In the rows, 128 means zero.
Rotation paths and how fast each direction turns (degrees a step):
Each turn is a multiple of 5 degrees from 10 to 175, or 0.
Each row of a path follows its step; steps can be skipped.

step 0: [141 137 135 122 126 131 122 129 138 122 128 140 115 132 121 129 135 137
 126 132 129 125 116 142 119 121 129 126 124 130 142 142 121 127 127 125
 136 128 128 138 120 132 131 136 131 131 133 133 133 135 129 130 135 133
 138 136 118 128 132 120 129 128 124 128 123 124]
step 3: [128 133 119 136 127 126 124 130 142 131 128 134 116 140 121 131 128 131
 131 129 122 132 132 138 124 111 132 141 134 125 130 129 127 130 130 129
 137 130 132 137 132 120 136 123 131 143 131 116 121 131 126 116 134 123
 122 129 135 128 121 124 125 126 133 124 121 117]
step 7: [118 127 129 130 119 139 129 120 131 117 137 137 136 122 136 137 129 130
 122 109 125 133 135 126 127 125 124 128 123 131 123 123 131 123 131 139
 123 126 123 116 123 128 122 126 132 132 124 129 136 120 128 134 131 140
 132 128 139 129 123 136 145 126 128 123 123 140]
step 8: [121 121 131 132 120 125 124 131 126 123 126 121 119 136 134 124 132 136
 117 125 135 125 136 123 139 123 128 126 119 120 132 127 137 114 133 133
 122 119 139 127 124 137 123 120 134 120 130 131 130 121 135 134 137 127
 126 127 117 145 121 129 119 119 132 131 120 126]
step 10: [131 116 131 129 140 128 127 125 124 113 128 126 134 125 129 126 130 120
 125 120 121 132 142 130 140 130 124 120 121 141 127 135 128 127 110 139
 127 128 130 130 133 131 127 130 128 124 117 126 124 127 127 131 130 144
 133 125 136 129 138 128 121 131 127 127 113 127]
step 11: [134 114 137 129 128 135 113 142 128 128 127 111 127 140 126 122 127 127
 138 134 134 130 125 132 125 135 131 130 134 134 134 136 140 127 115 130
 121 128 135 130 130 134 137 117 127 122 134 136 129 125 130 125 131 123
 132 123 140 140 126 128 127 122 124 126 130 133]
step 14: [133 135 124 139 120 131 128 143 127 130 125 118 110 130 118 126 132 127
 118 137 146 131 133 128 130 133 130 129 127 126 123 125 132 132 130 128
 127 113 127 129 126 137 128 131 126 135 133 136 137 125 123 126 115 121
 132 119 128 131 141 136 124 121 130 123 134 126]
step 16: [124 131 124 133 128 132 125 132 135 133 130 136 129 132 113 121 125 125
 121 126 125 124 119 129 133 125 130 129 125 130 124 139 123 132 122 139
 122 129 145 129 123 118 113 140 130 128 115 119 134 127 120 134 122 138
 131 126 140 129 129 132 117 125 138 139 131 128]
Directions:
[125 128 130 129 129 127 128 126 130 128 128 122 129 128 130 126 128 128
 128 129 128 129 130 126 130 125 126 129 128 128 129 128 130 128 129 128
 129 128 127 128 130 129 126 129 127 128 129 125 124 132 130 127 129 128
 128 127 126 128 128 127 128 129 129 130 126 125]  155
[127 126 125 130 131 128 128 128 130 130 128 127 128 127 126 131 128 128
 127 130 129 126 131 128 129 128 128 127 125 129 126 129 127 130 128 129
 127 128 129 129 128 125 127 126 128 130 127 125 131 128 128 126 129 129
 125 128 125 131 128 127 126 126 129 127 127 130]  55
[130 128 129 129 128 129 127 131 130 131 129 128 127 127 127 127 129 132
 128 126 128 125 128 126 128 127 126 130 128 126 127 127 128 127 124 128
 128 130 129 132 127 126 130 127 130 127 128 130 129 128 130 128 124 126
 130 127 128 129 127 127 128 129 132 128 126 126]  135

step 0: [121 132 140 130 127 126 120 132 125 130 129 125 132 140 120 127 136 128
 125 118 136 124 123 133 126 131 127 136 126 130 131 127 111 141 120 124
 132 138 118 120 122 121 127 138 141 126 123 117 133 118 135 124 129 128
 123 125 130 125 130 125 130 133 125 121 121 145]
step 4: [122 111 130 129 122 130 126 124 126 121 135 128 142 136 133 128 133 129
 128 128 131 142 122 138 121 125 124 125 128 128 135 115 125 123 137 135
 144 131 122 135 123 126 123 123 129 121 119 133 122 141 137 125 122 138
 128 123 118 134 127 126 127 120 129 125 131 134]
step 5: [122 123 129 129 134 122 138 124 123 124 138 126 132 133 117 125 126 133
 136 130 127 136 123 118 124 131 132 133 114 124 120 130 124 138 128 139
 143 114 136 132 126 127 121 119 122 126 125 128 126 124 124 131 116 138
 128 129 142 128 122 127 124 131 139 123 132 136]
step 6: [143 128 130 127 128 134 135 132 127 139 142 126 137 133 129 135 136 135
 123 137 126 139 126 124 120 129 122 135 133 132 120 136 131 129 136 131
 128 121 132 134 135 128 128 133 135 113 133 117 135 126 127 128 131 120
 120 133 145 120 137 129 125 134 128 119 132 133]
step 9: [123 123 131 124 135 137 138 127 133 127 129 126 141 122 125 129 141 121
 133 141 114 128 127 133 124 118 119 132 124 131 130 124 125 126 134 141
 111 132 131 132 123 126 122 118 134 128 134 120 131 114 121 131 120 120
 132 127 127 136 131 136 121 134 126 131 132 126]
step 12: [134 129 130 122 142 135 130 130 135 137 138 119 122 126 129 115 124 123
 127 121 126 128 119 133 117 125 133 147 123 137 120 130 129 124 134 133
 126 132 118 119 130 131 117 118 137 128 122 133 133 118 135 126 124 134
 135 124 130 129 123 129 135 136 130 135 123 132]
step 14: [131 122 137 142 124 146 128 127 125 126 131 126 141 129 124 127 126 118
 123 123 137 118 127 134 123 116 137 121 134 129 126 121 133 123 132 122
 130 129 139 129 127 138 129 119 118 115 124 129 126 137 137 136 122 130
 125 133 122 136 140 130 125 121 127 121 125 127]
step 16: [135 124 139 126 131 127 130 128 131 125 137 130 131 148 126 146 138 132
 123 132 134 132 124 132 130 133 128 129 136 131 126 130 126 134 129 125
 132 134 128 126 119 133 122 134 143 128 119 121 138 119 123 114 122 125
 120 127 120 129 120 134 123 142 129 122 131 134]
Directions:
[130 128 129 127 126 130 125 130 128 127 126 127 127 129 128 129 127 127
 127 127 128 130 128 128 130 126 125 131 127 129 126 128 125 128 129 126
 127 131 127 128 127 126 129 130 124 127 126 127 127 130 126 127 128 132
 127 130 129 129 130 128 131 126 127 129 127 130]  95
[127 130 128 131 129 128 126 126 127 128 128 129 133 129 128 126 128 127
 127 128 125 128 128 129 129 128 128 129 129 123 127 127 129 130 128 130
 129 128 129 129 123 126 129 128 127 127 128 129 128 128 127 128 126 130
 127 127 128 128 128 127 127 131 123 129 127 129]  70
[128 126 128 126 129 125 127 132 127 124 127 129 129 127 127 130 127 126
 128 130 127 129 127 131 128 125 130 128 127 128 131 126 128 127 126 128
 126 127 130 130 127 129 129 128 127 128 128 127 127 129 129 129 125 128
 128 126 127 130 127 130 125 126 129 129 131 129]  65

step 0: [121 130 128 132 130 118 123 133 127 131 133 124 133 116 140 135 127 136
 122 120 127 128 123 123 139 123 120 117 136 124 135 132 121 120 124 122
 124 131 128 129 137 125 127 139 116 121 109 114 128 127 125 132 133 136
 128 128 134 133 121 112 126 124 133 123 124 134]
step 2: [130 135 133 141 129 119 116 136 128 132 142 108 130 128 132 132 125 126
 126 138 135 126 118 114 127 129 127 134 127 116 126 131 127 135 119 124
 134 130 126 126 125 126 113 123 137 120 123 132 121 125 132 134 125 133
 134 127 129 138 130 124 117 132 128 118 135 130]
step 4: [122 134 124 126 126 130 123 135 128 142 123 124 133 112 137 123 121 133
 130 122 137 125 120 130 124 132 118 127 134 119 128 132 127 133 124 112
 118 130 126 123 131 127 129 133 112 122 117 114 127 126 131 134 136 129
 122 123 141 134 126 129 128 133 125 119 129 142]
step 7: [120 134 125 133 130 114 128 143 131 134 129 118 130 125 135 129 127 130
 117 131 113 125 130 140 124 123 130 127 123 120 134 135 130 142 118 124
 135 127 132 116 139 130 123 132 128 126 121 121 118 126 134 135 130 131
 124 118 135 134 119 138 126 131 118 125 122 117]
step 8: [122 133 122 134 134 129 122 135 120 131 127 120 122 117 131 122 118 127
 130 123 130 122 121 135 122 129 126 130 133 125 124 120 138 126 129 113
 120 131 137 110 130 127 117 127 124 127 122 115 127 121 133 134 127 132
 128 116 142 138 139 129 117 123 127 123 132 134]
step 11: [119 129 126 131 122 132 122 145 130 142 128 109 123 130 135 131 131 125
 125 138 116 126 129 130 134 129 123 117 128 120 134 127 142 123 119 120
 132 129 125 118 130 127 123 121 131 133 124 114 123 131 136 137 129 137
 125 123 125 135 124 133 134 127 127 122 115 123]
step 13: [120 123 124 129 137 124 121 125 129 131 129 126 149 123 136 120 136 125
 122 119 120 124 128 129 140 126 126 139 128 118 128 130 128 119 119 126
 125 123 133 119 124 122 121 120 117 128 124 124 126 125 128 143 127 124
 133 118 128 133 123 122 116 133 130 111 133 122]
step 16: [121 139 116 136 125 126 126 133 131 130 131 131 145 123 136 136 129 131
 128 128 130 119 125 124 137 125 124 122 138 128 136 131 127 122 113 124
 124 139 126 133 139 121 118 133 137 127 126 116 125 122 130 134 136 142
 132 119 134 135 132 118 133 127 118 120 132 126]
Directions:
[127 128 126 132 127 129 130 128 127 125 128 127 128 129 127 127 130 128
 132 127 128 127 129 128 126 126 128 130 128 130 130 127 129 126 130 127
 126 128 129 129 127 125 129 127 128 130 126 128 127 126 129 128 127 127
 124 130 132 128 128 131 126 130 129 129 129 128]  160
[130 127 129 128 129 127 128 125 128 128 129 128 131 131 126 129 128 123
 129 128 127 129 128 127 128 125 126 133 127 127 129 129 129 130 127 130
 128 127 129 130 127 127 126 126 130 126 128 127 127 129 128 128 129 126
 130 128 126 128 131 127 128 130 129 127 131 129]  95
[127 129 125 129 127 126 130 128 125 130 130 130 128 128 129 126 126 126
 130 126 126 127 128 131 128 129 130 126 129 130 127 129 129 128 128 128
 126 131 129 129 127 128 128 127 129 126 129 126 126 131 126 129 130 130
 130 125 130 128 128 128 128 129 126 130 127 131]  85
[126 127 129 124 128 126 130 126 130 132 129 125 129 132 129 127 128 125
 127 129 128 129 130 130 126 126 130 128 129 129 128 128 129 129 127 128
 125 130 126 126 128 129 127 130 124 130 126 128 129 127 126 128 129 127
 126 129 130 129 129 128 129 127 126 129 128 129]  110
[127 130 132 129 128 129 126 132 127 128 128 129 128 130 128 131 126 128
 131 128 129 128 129 128 131 128 127 131 125 129 126 129 127 128 127 132
 129 126 128 129 128 129 129 129 125 130 126 129 127 128 130 128 130 130
 128 128 131 127 129 130 129 129 125 127 128 129]  145

step 1: [131 133 116 129 131 137 125 126 127 130 121 129 133 126 128 126 122 124
 121 127 120 125 117 120 127 112 124 139 134 124 131 119 127 130 135 135
 132 145 138 120 127 124 137 131 124 119 142 130 128 124 124 124 140 132
 131 135 124 138 137 129 133 116 130 141 136 128]
step 2: [119 127 129 134 133 129 126 116 129 122 124 127 120 130 127 139 127 127
 124 117 132 125 119 116 130 141 115 117 142 131 125 125 139 120 130 135
 127 121 127 124 135 119 136 129 132 141 131 126 121 132 132 121 126 132
 128 130 135 124 125 122 121 117 128 142 134 118]
step 6: [119 125 117 126 128 131 124 121 128 129 129 142 109 126 131 129 131 122
 130 130 132 117 133 131 130 119 121 118 134 123 136 125 121 128 138 121
 138 126 133 140 128 118 125 137 129 121 132 133 130 134 146 124 133 131
 124 134 122 127 127 127 120 125 117 135 120 120]
step 7: [130 121 133 132 135 129 124 134 130 116 134 129 123 123 118 136 137 128
 123 124 120 120 131 129 130 139 135 133 121 115 128 126 117 125 126 137
 120 132 125 123 126 128 140 125 126 120 131 126 129 125 129 118 118 119
 120 131 122 113 129 115 114 133 122 129 122 117]
step 14: [134 116 127 130 116 129 113 123 133 136 121 132 130 130 127 145 121 133
 129 144 134 136 139 132 124 118 127 132 143 135 134 134 131 128 124 122
 125 125 132 132 124 131 128 129 142 119 128 132 135 128 141 119 126 122
 130 136 126 132 124 126 129 128 128 138 132 122]
step 15: [133 122 137 124 121 125 123 129 121 143 133 126 122 120 131 134 141 121
 121 129 129 116 140 117 126 134 146 130 132 126 124 127 118 129 130 125
 129 134 123 127 138 131 131 126 133 126 128 123 124 120 135 128 126 122
 137 129 136 122 124 125 113 111 131 125 130 132]
step 16: [126 135 113 128 121 118 126 131 126 129 135 119 125 130 123 127 123 127
 124 127 125 120 134 120 144 137 129 118 117 129 118 132 118 135 124 120
 132 125 122 140 117 132 126 126 136 130 137 135 134 131 115 138 133 130
 132 127 135 129 127 116 127 126 115 125 125 123]
step 17: [137 131 124 123 129 131 133 122 135 126 140 126 126 122 112 123 124 131
 126 135 123 127 128 126 134 119 124 126 134 134 137 138 126 135 129 135
 133 118 124 128 117 130 143 126 120 114 129 124 136 117 133 137 135 133
 124 139 123 121 127 120 133 140 136 127 138 128]
Directions:
[129 130 126 127 128 129 126 129 131 129 128 128 128 130 128 132 128 130
 128 129 126 130 127 127 125 125 128 128 124 129 127 128 125 127 127 132
 128 129 129 128 128 128 130 127 130 127 129 128 130 125 129 127 125 128
 126 129 127 128 128 128 130 131 131 127 128 128]  110
[126 126 127 130 127 124 128 127 128 128 127 128 126 128 127 127 132 127
 125 126 128 127 127 125 130 128 126 125 127 128 130 128 129 125 129 129
 129 129 128 131 130 129 129 125 129 128 128 127 127 125 125 128 128 126
 127 129 126 129 128 127 129 127 126 127 126 127]  80
[129 128 127 128 126 128 130 124 127 127 127 130 133 128 126 130 129 127
 128 129 128 131 128 131 128 128 129 130 128 128 127 127 131 126 129 126
 128 130 129 126 128 129 130 127 126 125 129 129 127 126 127 128 128 127
 130 132 129 128 127 125 126 130 130 129 127 127]  110

step 3: [128 129 124 123 125 128 126 134 130 134 111 135 125 125 124 131 118 119
 129 133 124 132 123 125 126 137 114 133 129 136 124 122 127 133 130 134
 129 123 127 135 139 132 119 120 135 136 128 124 133 138 120 113 131 115
 128 121 130 122 131 124 130 126 124 124 130 129]
step 4: [131 126 140 121 134 128 126 131 137 139 130 131 122 126 125 136 138 130
 114 116 137 117 141 134 136 126 129 126 123 118 120 115 126 129 131 132
 135 131 135 129 129 130 123 126 137 122 134 131 128 123 128 130 125 137
 128 128 122 121 135 126 128 126 132 130 123 126]
step 5: [130 125 135 126 133 129 126 130 125 125 124 131 139 135 123 126 127 127
 130 134 122 129 121 132 127 119 128 137 138 121 125 118 126 132 130 124
 120 121 119 136 132 123 129 138 111 123 125 123 123 129 131 129 134 129
 123 133 123 124 134 124 130 115 120 129 140 114]
step 6: [131 133 137 128 126 122 116 135 122 130 126 121 130 133 127 129 129 118
 129 124 130 139 134 125 124 135 122 120 127 133 139 132 127 129 144 130
 128 123 126 136 133 133 120 125 133 125 136 125 131 126 113 127 134 123
 137 119 131 124 132 135 135 132 124 139 130 131]
step 8: [140 134 134 122 119 138 124 124 136 120 129 129 127 134 129 128 128 130
 141 125 126 128 115 124 129 119 127 120 130 122 127 128 115 135 134 123
 134 120 121 133 119 119 131 127 124 123 129 133 122 126 131 117 124 115
 124 131 129 135 127 128 136 119 125 130 132 125]
step 11: [135 135 128 121 127 130 133 133 123 133 131 136 122 134 117 131 123 126
 130 117 116 127 121 125 107 128 133 121 120 129 129 120 129 133 124 126
 135 128 122 131 120 120 123 130 125 122 124 134 119 134 127 118 127 127
 126 121 140 127 135 130 125 123 121 125 126 129]
step 14: [127 130 126 131 132 129 132 127 129 135 116 130 130 137 120 131 118 131
 120 119 131 127 129 137 122 133 137 122 121 131 124 126 132 128 141 119
 131 124 121 130 128 123 133 137 130 111 143 124 131 131 128 128 119 118
 131 116 137 128 129 125 130 130 120 126 131 121]
step 17: [128 133 127 128 135 133 138 126 130 138 130 123 133 127 132 125 121 127
 123 124 122 139 125 124 135 131 133 115 127 132 134 134 129 129 129 125
 134 123 124 137 124 132 137 146 125 108 121 122 128 117 129 129 139 125
 128 130 136 123 126 126 132 128 132 130 125 123]
Directions:
[128 128 128 130 128 127 134 128 130 129 127 126 128 127 129 129 125 128
 129 126 127 130 128 129 126 130 128 131 128 129 128 129 127 131 131 127
 127 127 125 129 128 130 128 126 130 128 129 126 128 130 128 130 129 132
 129 126 128 127 126 130 129 128 126 128 127 130]  95
[128 128 132 129 130 128 129 129 128 127 126 127 129 130 128 127 130 128
 132 127 129 126 128 128 129 125 126 128 129 127 131 131 126 129 130 130
 128 128 129 128 130 126 128 128 130 129 128 127 124 126 126 126 130 130
 126 128 130 126 130 125 129 129 127 127 129 129]  25
[129 126 131 126 128 127 128 130 129 129 127 129 127 129 132 126 128 126
 129 130 129 130 127 126 126 128 127 129 125 126 128 130 127 128 128 130
 130 130 127 128 126 130 131 126 125 127 130 130 128 126 127 126 126 129
 130 128 129 125 126 129 129 125 130 129 126 129]  155
[130 128 128 130 130 129 127 127 127 129 128 128 127 129 127 126 126 129
 128 127 129 127 128 130 128 129 129 128 128 130 127 129 130 130 126 130
 127 130 130 127 125 127 127 128 127 129 129 128 129 131 129 121 129 131
 127 130 130 130 128 130 127 126 128 127 128 130]  35

step 1: [133 134 111 121 136 117 126 127 123 135 120 138 132 131 122 119 125 126
 130 123 131 134 126 146 130 144 118 133 120 127 128 131 117 118 135 126
 131 129 121 122 133 128 114 133 135 128 125 137 132 130 126 112 132 133
 128 133 133 129 122 133 121 136 116 128 132 134]
step 2: [132 125 129 133 127 128 123 121 120 129 122 117 130 131 132 118 131 110
 121 139 138 129 133 132 125 129 136 135 129 133 131 125 122 135 136 125
 119 131 139 130 123 116 142 128 135 119 132 133 115 116 120 126 114 130
 129 136 128 128 135 126 134 134 127 131 137 115]
step 8: [142 139 134 122 130 137 123 129 125 125 118 122 129 121 132 141 123 121
 136 136 137 126 125 131 131 130 125 139 133 126 132 131 129 133 133 110
 125 134 137 128 136 119 132 136 126 119 115 130 123 133 120 125 120 135
 115 119 120 131 127 129 126 136 115 123 140 128]
step 9: [134 115 135 126 139 113 133 123 136 126 127 127 134 116 125 116 130 138
 122 135 141 136 116 132 127 127 143 133 131 129 137 127 120 123 128 131
 133 119 126 122 135 135 133 129 132 118 123 133 139 122 120 137 119 129
 120 132 124 130 131 132 128 127 140 120 120 124]
step 11: [132 133 119 124 127 134 120 125 130 128 124 136 134 132 131 132 126 123
 134 125 128 125 127 142 118 128 126 144 131 134 134 147 122 134 128 131
 133 126 139 130 116 126 132 124 119 123 129 125 133 124 122 120 127 127
 136 108 112 129 129 125 125 133 119 132 140 140]
step 13: [133 118 130 131 126 130 129 124 128 118 142 121 120 120 130 112 130 113
 118 121 134 126 126 118 126 143 125 130 128 124 132 132 122 116 129 124
 133 124 126 124 136 133 133 122 138 135 135 143 123 127 138 130 133 129
 129 119 129 122 117 140 125 138 122 127 120 124]
step 16: [117 131 135 123 133 136 129 131 127 132 130 125 132 121 131 117 129 129
 145 127 123 133 114 116 122 134 135 126 126 134 125 127 119 114 135 123
 136 129 132 127 133 133 139 138 118 138 129 138 126 129 139 129 132 138
 121 115 129 114 119 135 126 133 133 125 122 129]
step 17: [129 125 124 125 123 128 131 119 123 131 130 132 125 127 128 128 120 131
 137 117 127 134 133 141 118 143 119 129 118 122 135 137 130 130 123 126
 142 115 132 117 128 125 135 128 134 118 116 127 120 129 120 130 127 117
 142 123 122 123 121 138 113 126 128 122 136 119]
Directions:
[130 129 127 128 128 128 131 128 126 126 128 127 129 130 130 125 131 129
 131 125 129 124 127 127 128 127 129 126 131 127 126 130 128 129 131 128
 128 128 128 126 128 126 127 127 129 130 130 130 128 126 127 129 127 126
 125 131 130 127 129 128 126 128 128 129 128 129]  130
[128 129 131 125 126 129 128 126 127 131 124 127 128 127 126 124 127 127
 129 130 124 130 128 129 128 127 127 126 128 124 128 127 127 129 128 128
 127 126 128 125 128 130 128 128 127 127 126 127 130 130 128 128 127 128
 125 129 126 127 128 128 127 130 127 130 127 127]  45
[125 131 129 124 132 127 129 129 128 127 128 130 127 128 128 127 129 128
 128 129 129 127 124 132 128 128 128 128 126 127 128 125 128 128 129 127
 129 128 129 129 130 129 128 125 130 131 127 128 125 128 128 131 126 128
 129 126 130 130 127 128 128 130 128 127 128 126]  95
